In the rows, zero is written as 128.
Which row each row swaps with, under one turn or mirror
The rows were stretched afterwards, more along some directions than others.
suro: [162 125 121 117 139  97 114 115 115 105 122 142 137 125 145 100  98 124
 129 133 121 150 132 128 173]
zibuf: [141 136 125 111 106 106 125 124 123 122 112 136 158  86 142 112 107 107
 137 145 130 161 123 144 144]
rira: [136 149 128 123 114 129 119 134 139 135 111 146 161 124 124 111 117 122
 118 131 145 140 134 100 128]
zemi: [131  97 140 103 127 125 134 139  99 121 137 130 154 142 146 114 121  92
 130 114  97 143 121 148 130]
moki: [149 137 132 119 102 101 114 143 124 107 123 126 143  99 147 101 117 110
 134 149 128 162 125 133 164]
Tezel: [137 109 127 105 125 114 129 124 114 113 130 121 150 161 124 103 111 113
 109 105  92 132 110 117 123]
ruvo: [147 121 130 125 106  91 116 113 110 123 110 128 146 104 138  98 104 118
 141 147 118 151 126 135 151]
vefe: [153 118 134  93 112 119 102 124 149 100 125 129 140 122  96 123 146 104
 110 122 130 179 124 141 140]
Nota: [146 143 150  87 128 140 107 127 106 121 173 152 109 148  79 107 147  95
 115 115 126 172  90 150 137]
rotu: [166 128 128  90 132 102 102 125 126  91 156 138 120 162 125 108 137  98
 105 141 138 179 126 124 150]
Zek: [123 158 124 120 136 154 120 141 129 121 134 134 160 146 152 141 130  84
 121 111 123 159 140 138 126]
Bagik: [119 160 134 114 134 144 141 152  99 163 147 164 127 106 110 115 118  94
 159 123 149 146 100 153 101]
zag: [144 111 145  97 127 126 126 109  85 128 149 156 160 152 113 102 108 100
 124 103 138 159 108 127 144]
Gatig: [159 150 125  99 154 139 124 149 125 115 117 129 166 128 121 107 122  98
 150 106  87 137  57 155 112]
zipos: [150 108 141 108 131 131 114 112 101 122 162 159 115 136 103 133 139 100
 127 131 139 149 107 151 130]
Lanud: [125 167 155  92 128 152 125 174 127 134 115 131 150 112 102 126 137  89
 110  99 116 170 117 156 100]
ren: [132 130 156 101 119 130 119 118  85 130 169 135 110 148  86  98 141 103
 125 136 115 156  89 151 137]
vegop: [167 116 153 125 139 131 135 152  91 127 122 137 151 148 135 105 143 108
 132 132 138 142 117 160 136]
Luve: [123 150 168 122 116 145 101 129  89 144 145 118 124 135 108 121 128  99
 143 129 133 170 134 160 136]
Bub: [131 147 137 123 133 138 132 149  93 156 152 157 132 113 107  97 118  91
 169 129 148 141  79 162 108]
bukav: [135 164 128 100 145 139 118 161  99 111 161 134 138 140 136 117 132  97
 133 133 121 167 103 177 112]
Toru: [134 130 136 109 130 134 123 102  99 106 168 157 147 133 119 124 124 105
 132 126 143 118 118 145 134]
Keke: [143 133 121 104 135 122 123 154 124 142 132 147 136 118 105  94 134 107
 109 119 129 184  90 136 128]
melop: [138 107 126 114 158 146 117 166  99 125 158 130 110 161 139 127 129 118
 134 112 127 165 118 141 118]
Kap: [140 146 149  93 131 150 111 118 102 135 163 131 131 155  84 105 145  93
 118 111 117 166  71 145 136]
vem: [160 117 142  94 140 127 136 144  99  86 150 127 161 152 136 123 136  94
 139 125 126 153 118 162 130]
sevuk: [126 125 126 122 102 126 131 131 131 150 150 122 134 130 117 111 146  98
 120 150 126 155 114 115 114]
Gotem: [144 144 159 129 117 167 118 131 105 144 141 110 145 169  92 119 158  93
 133 100 104 137  91 142 123]
kevek: [131 145 123 105 112 127 122 101 131 108 134 117 162 132 121 130 137  88
  89 128 126 165 129 149 140]
rin: [134 133 121  93 141 131 121 110 124 114 138 166 152 146 128 115 116 130
 111  90 130 127 128 113 121]
Boves: [157 127 149 137 156 138 118 126  86 121 164 110 123 173 101  92 139 101
 138 111 105 142  88 143 152]
rudad: [149 106 157 136 144 141 129 141  88 149 138 120  96 147  93 100 143  99
 142 131 116 141 106 148 139]
kekab: [134 130 113 121 118 128 130 108 122 140 139 128 156 114 119 123 122  99
 112 104 142 153  90 120 148]
befe: [148 137 122 108 112 123 110 137 124 112 145 149 161 123 122  93 112 130
 146 130 125 144 120 128 140]
fila: [140 132 144 102 145 122 128 157  81 133 138 130 125 133 142 115 117 108
 157 137 131 165 134 169 128]
Zogos: [160 129 141 110 137 120 129 128 109 124 108 140 145 134 133 122 132 109
 111 120 118 168 122 124 156]
panod: [163 113 128 116 156 143 105 119 126 103 159 151 167 180 138 126 133 129
 119  97 141 135 122 128 147]
Zuvo: [132 152 131 133 138 152 131 128 126 146 118 101 153 130 111 139 124 105
 114 104 115 161 119 146 124]
sedil: [138 135 144 148 149 149 130 136  88 136 153 119 149 155 115  96 128 101
 150 118 118 134  99 141 142]
fadu: [153 142 124 124 111 124 127  89 118 136 150 138 170 132 114 119 133  93
 133 116 150 138  90 115 145]
luno: [126 142 113 106 146 135 108 128 130 111 133 125 161 124 121 114 109 134
 108  85 114 165 104 116 145]
kiz: [133 116 143 106 122 137 129 101  90 127 159 160 135 126 102 125 127 107
 129 128 150 132 110 142 123]
Sibat: [134 113 130  82 119 137 130 162 128 102 134 140 155 129 137 121 125  81
 109 101  97 159 107 146 128]
sapap: [124 157 141 107 140 144 131 164 119 125 134 113 112 103 115 144 135  96
 110 115 128 172 141 170 147]
rivov: [134 169 142 116 134 150 127 155  98 147 167 155 130 123 103 106 128  85
 154 121 152 156  94 161 112]
Zepi: [137 145 115 124 127 126 129  97 112 145 152 136 168 138 114 112 123  99
 128 102 140 136  82 112 131]
vapi: [156 127 152 118 154 133 140 125  78 124 150 139 147 154 134 118 126 105
 120 107 149 146 110 140 143]
gegu: [132 143 142 121 151 135 129 138 105 151 122 103  93 138 121 121 133 106
 132 120 105 158 130 142 123]
zasir: [139 108 137  96 131 139 131 151 110 111 137 131 157 149 145 111 126  92
 129 115  96 152 115 152 134]
Tov: [142 131 125  83 146 141 124 164 127 130 143 133 136 106 122 134 123  79
 151 109 103 168  98 169 120]
seke: [132 130 148  84 128 145 118 117 105 113 173 132 127 154  85 110 147  94
 119 122 122 161  87 146 137]
futov: [123 138 125  81 118 123 110 123 127 122 123 149 155 117 108 112 110 119
 110 105 125 171 130 138 131]
Gop: [134 144 145  91 155 154 127 154 123 124 124 107 133 149 126 144 138  78
 113 110  91 160 112 147 125]
Luko: [125 166 142 129 119 157 132 144  92 168 156 143 145 127 102 101 128  92
 154 129 154 149  86 148 102]
moge: [140 120 155 139 152 155 121 134  84 138 153 110 116 165 103  97 139  98
 153 123 115 138  98 147 143]
mev: [126 143 144 122 120 157  93 113 132 123 146 120 122 166  93 123 146 106
  85  99 129 167 131 129 135]
Ded: [136 148 148 117 129 149 132 154  95 149 144 147 127 116  95 104 129  98
 167 136 153 146  85 162 105]
popav: [139 144 147  96 140 137 109 127 100 124 160 144 105 154  94 104 138 109
 132 122 113 158  96 147 141]
Refaz: [114 127 144 108 133 153 130 162 115 136 137 144 138 124 140 138 123  96
 121 106 114 145 150 158 117]
nelol: [139 133 149 137 125 162 115 143  91 124 151 115 146 173 123 108 142 121
 130 105 116 128 102 142 140]
Bisa: [162 119 120  96 144 130 108 148 124  78 157 181 135 155 132 115 123 131
 113 107 157 137 138 140 153]
vunu: [137 128 143 125 122 107 109 137 127 140 118 118 126 110 126 117 123 118
 135 129 124 143 123 132 132]
lipid: [142 140 158 136 123 152 113 134  91 156 142 111 119 167  91 110 154 111
 134 113 108 140  92 141 118]
gakid: [141 119 139 116 120 134 114 114 107 130 171 165 122 130  96 127 139 103
 123 118 155 140 111 143 115]

Swapped with moge: kiz
Swapped with nelol: kekab
Swapped with rotu: Lanud
Swapped with sedil: zipos
Swapped with mev: vapi
Swapped with suro: Refaz
Swapped with vefe: vem
Swapped with Zek: Zogos

